In the data rows, the value 128 means zero.
Some points:
[ 88 152 118 126  64 110  86 156 165  91 122 155 112 120 145 142  78 112
 118 115 137 147  90 147 123  78 122  72  85 128  94 152 153 179  82  73
  77 138 148  69 170  97  90 147 107 135 177 107 151 158 169 138  71  76
 126 147 112  91 152 135  88 150 187 132]
[156 122 177 129 129 144 150 134 192 168  49  62 141 174 159  81 105 111
  79 175 108  94 114 113 127 117 151 155 132 104 192 116 172 131 117 110
 148 148 194 137 173  77 116 122  27 116 142  99  91 119  98 134 110 129
 119 119 185 123  89 120 149 127 135 115]
[101  87 178  80 156 112 158 186  98 116 146 148 131 135 128  71 115 163
  88 119 119 149  85 170 185 121 131 130 160 168 109 121  43 143 111  87
 178  83 123 137 148 134 129 101  69 136 165 156 148 100 142 153 113 122
  89 194  66 125  88 133 197 126 147 139]
[119  93 162 142 123 141 151  65 101 125 108 156 122 171 141 142 146 198
 147 173 103 114  73 109  73  65 108 153 195 148 157 182 157 121 142  81
  94 116 130 160 112 119 139 131 177  76 144 126 115 129 174 122 125 108
 101 163  98 148  89 102  73 170  95 149]
[124  69 157 141 155 109 113  83 150 111  79  94 129 104  85 170 186  74
  72  94 117 150  70 112 112 111 112 131 128 109 114  97 160 181 114 204
 155  91 184 141 118 195 105 159 133 147  85 189 153 148 115 115 105 138
 131 189 138 111 125 117 121 156 172 117]
[148 100  79 155 119 128 115 110  83 134 107 115 122  89  83 111  87  65
 123 171 132 128 166 133  96  69 135 118  90 191 139 175 129 166 122 151
 220 128  99 131 156  71 147  53 131 125 119 106 143 128 126 112 113 173
  82 135 118 113 158 117 132 125 103 151]
[ 40 156 124  71  89  83 127  93 122 123 100 121 150 111  98 139 174 122
 143 136 156 146 122 150 148 144  89 131 138 134 144 132 149 146 128  95
  91  97 152 172 124  68 105 123  92 171 103 164 100 117 102  40 143 132
 112  53  86 166 165 103 167 100 105 122]
[111 132 156 104 135 176 102 215  88 107 120 150 132 167 127 138 131 130
 128 159 156 128 120 170 143 145 108 115 117 151 198 116 157 123 145 132
 165  81 116 127  94 168 119 133  92 173 177  98 137 131 116  80 169 153
 148 148 155 118 185 138  25 174 123 105]
[146 107 151 103  82 169  89 149 118 141 131 113 140 160 115 114  99  82
 132  84 107 150 123 152  62 149 102 191  80 158 101 148 125 113 129 115
  79 104 112  69  36 129 129  72 104 124 111 138  35 152 127  83 137 154
 131 160 116 117  69 134 150 120 178 155]
[180 113 157 102 157 131 177 146 161  93  81 192 136 145 110 190 157  84
 179 151 142 119 151 155 123 131 127 128 113  64 133 115 128 145 134 115
 146 167  98  76 136 137 150 141 122 165 137 130 107 149  98 175 125 130
  79  62  29 105  69 134 115 139 112 135]
[147 102 126 132  61  85 161 102 101  88 155 148 197 120 173  83 180 138
 141 121 121 103 134 132 124 170 126  90 102 114 153 142 156 122 114 122
 155 163  36 129 138 139 139 149  49 104  89 153 117 163 120 155  89 112
 187 183 133 171 143  87 102 103 121 142]
[ 53 156 109 110 104 142 153 103 126 123 125 144 170 156  59  87  99 123
 132 113 132 112 154  89  90 138 124 107  95 115 173 134  67 143 116 154
 114 145 162 152  74 150 100  97 140 165 146 148 141  98 115 194 130  62
 146 125 186  72  86 141 115 122  69 139]
[149 120 158 116 127  67  80 114 118 131 112 106  84  76 109 115  96 130
 145  59  73 101 134  98 126 174 158 125 110 103  64 113 122 145 131 131
 113  89 136 136 118 106 108 129  94 100 172  74 120 125  97 140 193 135
  80 157 117 165 118 117  59 132  59  92]
[113 117 155 182 142 142 130 131 132 200 130 193  88 128 112  93  90 115
 117 120  45 182 142 135 183 112  93 145 118 115 145 107 138 102 100 117
 113 147  75 113  90 117 124 155 125 195  71 112 152 122 122 113  83 114
  70 112 176 187 126 103 119 182 131 141]
[162 129 122 133  81 113 136  98 184 158 109 195 164  91 146 183 128 147
  65 150 141  84 107 148 160 191  66 196 123 179 126 107 132 110  96 106
 140 102 131 116  99  95 122 125 151 117 131  63 184 122  79 116 135 104
 111 176 130  83 123 145 132  76 120 168]
[131 135 148 162 104 189 104 153 110 145 158 161 137 103 128 154 171 123
  85  66 119 126 106 160 124 120 115  90 113  92 128 108 143  81 169 129
 173  97 120 181 157  71 110  77 145 104 180 134 176 190 139 129 148 107
 145  65 151 154  45 132 152 127 161 136]
[144 184  90  71 146  70  84 119 129 159 170  62 137 199 155  91 137 129
 120 152 113 117 176 155 103 125 155 145 114 129 134  68 180  91  94 101
 165  77 141 131 112 120  89 110 188 149  86 160 162 158 115 161 115 100
  97 148  91 119 101  93 101 151 166 132]
[151  56 119 105 164 124 155 188 176 141 118  92 134 169  95 139 132 162
 100 122 170 162 186  79 153 123 126 132 111 122 102 160 151 142 144 146
  93 137  70 130 135 112 123 138 126  94 120 142 137 147 147  94 221  22
 101 148 146 113 173 105 161 126 144 162]
[145 154 137 142  91 110 195 133 171 127 171 153  96 167 129  94 126 185
 123 118  97 146 161 110 153 122 153 134  96  99 101 251 130 145 139 147
 153 115 169 172 122 126 127 135 146 159 109 119 150 127  91  80 132 199
 158 134 100  95 107 166 103 113 185 106]
[ 57 104 135 157 143 124 153  88 121 131 150 165 172 162 179 117 119  66
 164 118  50 122 135 141 153 118 127 143  98 154 115  71 182 158 163 118
 129 144  98 135 149 133 150 137 156  88 180 113 123  68 118 125 185 134
 126 132 131  61 139 119 155 106 175  72]
[141 114 104 108 145 117 176 116 169  87 163 103 147 110  65 120 166 137
 154 142  87 143 143 136  80 169 134 119 185 155 146 102 108 149 156  99
 119 107 152  66  90 105 151 124 108  77 125  95 182 125 159 146 117 163
 107  82 190 168 161 181 126 155 209 120]
[164 142 147 141 165  98 119 139 157 118 159 143 128  33 145  68 154 121
 151 173 160  94 157 138 125 117 111 114  97  95 139 155 175  72  65 128
  93 113 158 136  71 165 129 125 130 121 178 133 117 131 185 102 116 147
 112 134 141  77 137 122 210 183  99 109]
[129  94 154  80 135 137 129 137 152 159  91 122 110 117 200  97 115  82
 116 135 125 159 120 172 134 175 170 113 199 136  97 145 134 128 129 198
 143 125 127 117  92  79 124 117 211 124 144 130  97  92 144 137  71  76
 205 102 108 153 168 171 116 119 103 123]
[121 122 133 184  47 168 117 151 146 124 186  82 101 158 161 109 120 116
 128 167 157 121  95  77 145 133  36 180 142  61  98  91 110 145 148 110
 185 111 148  91 100 127 163 114 113 112 110 162 151 100 157 152 129 109
 103 102  91 121 163 126 125 116  87  81]
[160 175 152 126 116 149 119 151 135 155 129 180  85 152 155 155 144 137
 136 155  94 134  95  66 146 130 199  73  85 177 142  84 110 139 172 140
  92  88 147 118 122 188  88  96 114  57  91 152 124 136 118 112  91 142
 109  94 112 107 170 108 156  98 100 175]
[166 124 145 103 128  59  62 134 118  93 144 117 167 150 116 121  68 114
 128  93 140 173 105 140 117  61  96 166 140 134 149 141 145  74 202 144
 104 140 147 137 146 152 138 181  97 103  88  88 183  97  85 143 120 130
 186  99 112 120 134 167 182 161  96 145]
[116 107 121 122 150 146 141  84 210 132 140 135 111 199 107 131 123 149
 198  91 194  90  95 176 133  81 119 112 113  92  85  93 129 101 141 140
 138 104 142 130 124 114 118  92 132 166 144  80 114 122 139 150 110 174
 137 184 166 185 189  86 161  98 133 173]
[ 98 106  46 143 147 145 128 161 174  85 119 125 117  91 149 139 144 131
  99 109 123 153 153 139 145  80 166 106 158  78 161  68 120 105 150  49
 108 158 116 121  95  97 112  94 143 103  89 158 113 131  80  85 124 165
 135 216 127  97 107 179 125 143  85 103]
[124 115 151 148 129  83 129 184  43 104 139 121 136  98 119 176 125 134
 189 183 137 143 138  72 170 107 128 194 118  81 131  99 126 132 103 144
 103 127 157 155 129  94 120 102 169 125 139 108  87 137  90 156  66 117
 134 157 170 155 126 154 132  80 199 141]
[135 120  86 141 135 114 181  90 103 130 197  69  56 136 133 174  80  76
  84 130 156  75  99 139 165 132 154 124 110 164 189 150 106 123 130 106
 132 137 131  93 107 151 119 208 147 137 177 136 101 159 128 114 144 110
 137 122 132 180  90 134 161  94 129 120]
[193 144 108  70 165 194 117  97  80 152 120 136 180  90 156 154  71 154
 126 151 111 108  74 156 109 140 135 101 100  70 115 148 122 142 128 100
  98 145 146 127 167 150 156  95 128 174  60 149 155  71 162 114 166 103
 124 144 135 159 133 149 129  94 156  94]
[124  98  84 218 118 166 107 123 123 177 127 106 150 154  76 150 155 145
 157 130 125  85 112 156 162 124 213 178 137 159  90 138 155 109  49 131
  87  99 106 131 128 146 121  95  59 134 144 152 157  93  92 142 111 107
 166  95  82 124 131 174 126 172 136 113]
[ 99 183 144 116 103 163  68  88 141 170 133 134  81  80 126 124 163 128
 135 168 136 172 145 151 137  99 159 139 175 139 103 132  96  86 133 143
 153 188 143 141 118 130 181 172  69 129 118 137  90 151 125 177 194 131
 117 161 132  81 138 114 103 109 180 172]
[119 154 146  98  73 177 158 137 135 105 133  96 146 110  78 134 153 160
 116 120 125 218 107 143 140 153 187 215  74 136 135 112 165 106  99 123
 131 125 124  86 207 125 104 157 190 127 128 117 118 121 174 164 145 173
 128 141 155 137 133 109 154 143  63 115]
[113 184 129 175 131 115 108 159 122 133 129 177 160 154 158 130 112 111
  95 123 163 137 151 117 110 117 136 131 211 134 107 131 156 223  64 116
 137 116 118 137 117 180  89 104 132 130  84  76  92 180 136 166 198 155
 133 127 139 187 119 158 183 133 116 121]
[123 105  92  90  97 126 154 138  67 223 107 127 122 148 100  82 114 141
 116 117 135 124 108 171 112 147 101 140 135  49 120  86 101 154  73 122
 136 202 156 131 132 169 124 144 151  38 163 103 153 170 103  74 127 169
 138 107 100 113 154 113 131 153 147 167]
[134 183 134 175 183 129 152 169 143 144 139  81 122 105  98 100 122 133
 141 131 154 116 151 160 129 141  50 126 149 186  74 100 124 166 157 119
  78 129 133 102 207 135 160 120 151 119 100 142 113 118  98  99  98 130
 187 128 157 111  68  64  86 145 107 146]
[115 172 164 182 105 124 160 132 101 133  74  52 138 156 156 143 133 136
 116  96 149 149 123  98 117 169  85  40 139 136 155 129 136  66 102 165
  95 160 107  90 126 107 130 118 154 141 162 136 164  70 103 156 153 176
  78 175  74 153 132 158 158 133 157 144]
[138 154  41 181 149  88 140 155 119 106  46 184 123 154 133 150 101 120
  92 102  95 151 136 112  70 178 116 167 136 126 120 124  78  54 108 113
 148  83 159 138 147 122 163 145 106 135 161 151 105 126 173 130 125 123
 157 120 116 126 167  71 136 116 160 110]
[ 97 112  92  61 148 187 171 160 102 137 134  96 130  95 176 151 123 154
 117  57 136  96 165  81 104  77 103 163 166 174 103 121 171 109 107 168
 105 139 123 139 101 134 108 147  78 140 108 101 155 142 152 155  61 168
  86  94 117  93 127 108 111  79 129  93]
Along one direction, these points spread out more than along any other. Take the direction at right angles to it along which they spread out most. Go by this last direction. For each point below, how far along it does it lie, from 0 to 99? 50 is the average, and the first point above lies past it. One standard deviation of the points above along it is 16.
[166 124 145 103 128  59  62 134 118  93 144 117 167 150 116 121  68 114
 128  93 140 173 105 140 117  61  96 166 140 134 149 141 145  74 202 144
 104 140 147 137 146 152 138 181  97 103  88  88 183  97  85 143 120 130
 186  99 112 120 134 167 182 161  96 145] 33
[124  69 157 141 155 109 113  83 150 111  79  94 129 104  85 170 186  74
  72  94 117 150  70 112 112 111 112 131 128 109 114  97 160 181 114 204
 155  91 184 141 118 195 105 159 133 147  85 189 153 148 115 115 105 138
 131 189 138 111 125 117 121 156 172 117] 50
[141 114 104 108 145 117 176 116 169  87 163 103 147 110  65 120 166 137
 154 142  87 143 143 136  80 169 134 119 185 155 146 102 108 149 156  99
 119 107 152  66  90 105 151 124 108  77 125  95 182 125 159 146 117 163
 107  82 190 168 161 181 126 155 209 120] 34
[ 88 152 118 126  64 110  86 156 165  91 122 155 112 120 145 142  78 112
 118 115 137 147  90 147 123  78 122  72  85 128  94 152 153 179  82  73
  77 138 148  69 170  97  90 147 107 135 177 107 151 158 169 138  71  76
 126 147 112  91 152 135  88 150 187 132] 67
[124 115 151 148 129  83 129 184  43 104 139 121 136  98 119 176 125 134
 189 183 137 143 138  72 170 107 128 194 118  81 131  99 126 132 103 144
 103 127 157 155 129  94 120 102 169 125 139 108  87 137  90 156  66 117
 134 157 170 155 126 154 132  80 199 141] 47
[147 102 126 132  61  85 161 102 101  88 155 148 197 120 173  83 180 138
 141 121 121 103 134 132 124 170 126  90 102 114 153 142 156 122 114 122
 155 163  36 129 138 139 139 149  49 104  89 153 117 163 120 155  89 112
 187 183 133 171 143  87 102 103 121 142] 40
[101  87 178  80 156 112 158 186  98 116 146 148 131 135 128  71 115 163
  88 119 119 149  85 170 185 121 131 130 160 168 109 121  43 143 111  87
 178  83 123 137 148 134 129 101  69 136 165 156 148 100 142 153 113 122
  89 194  66 125  88 133 197 126 147 139] 47
[145 154 137 142  91 110 195 133 171 127 171 153  96 167 129  94 126 185
 123 118  97 146 161 110 153 122 153 134  96  99 101 251 130 145 139 147
 153 115 169 172 122 126 127 135 146 159 109 119 150 127  91  80 132 199
 158 134 100  95 107 166 103 113 185 106] 65
[129  94 154  80 135 137 129 137 152 159  91 122 110 117 200  97 115  82
 116 135 125 159 120 172 134 175 170 113 199 136  97 145 134 128 129 198
 143 125 127 117  92  79 124 117 211 124 144 130  97  92 144 137  71  76
 205 102 108 153 168 171 116 119 103 123] 22
[160 175 152 126 116 149 119 151 135 155 129 180  85 152 155 155 144 137
 136 155  94 134  95  66 146 130 199  73  85 177 142  84 110 139 172 140
  92  88 147 118 122 188  88  96 114  57  91 152 124 136 118 112  91 142
 109  94 112 107 170 108 156  98 100 175] 68
[124  98  84 218 118 166 107 123 123 177 127 106 150 154  76 150 155 145
 157 130 125  85 112 156 162 124 213 178 137 159  90 138 155 109  49 131
  87  99 106 131 128 146 121  95  59 134 144 152 157  93  92 142 111 107
 166  95  82 124 131 174 126 172 136 113] 73
[162 129 122 133  81 113 136  98 184 158 109 195 164  91 146 183 128 147
  65 150 141  84 107 148 160 191  66 196 123 179 126 107 132 110  96 106
 140 102 131 116  99  95 122 125 151 117 131  63 184 122  79 116 135 104
 111 176 130  83 123 145 132  76 120 168] 47
[148 100  79 155 119 128 115 110  83 134 107 115 122  89  83 111  87  65
 123 171 132 128 166 133  96  69 135 118  90 191 139 175 129 166 122 151
 220 128  99 131 156  71 147  53 131 125 119 106 143 128 126 112 113 173
  82 135 118 113 158 117 132 125 103 151] 67
[164 142 147 141 165  98 119 139 157 118 159 143 128  33 145  68 154 121
 151 173 160  94 157 138 125 117 111 114  97  95 139 155 175  72  65 128
  93 113 158 136  71 165 129 125 130 121 178 133 117 131 185 102 116 147
 112 134 141  77 137 122 210 183  99 109] 66
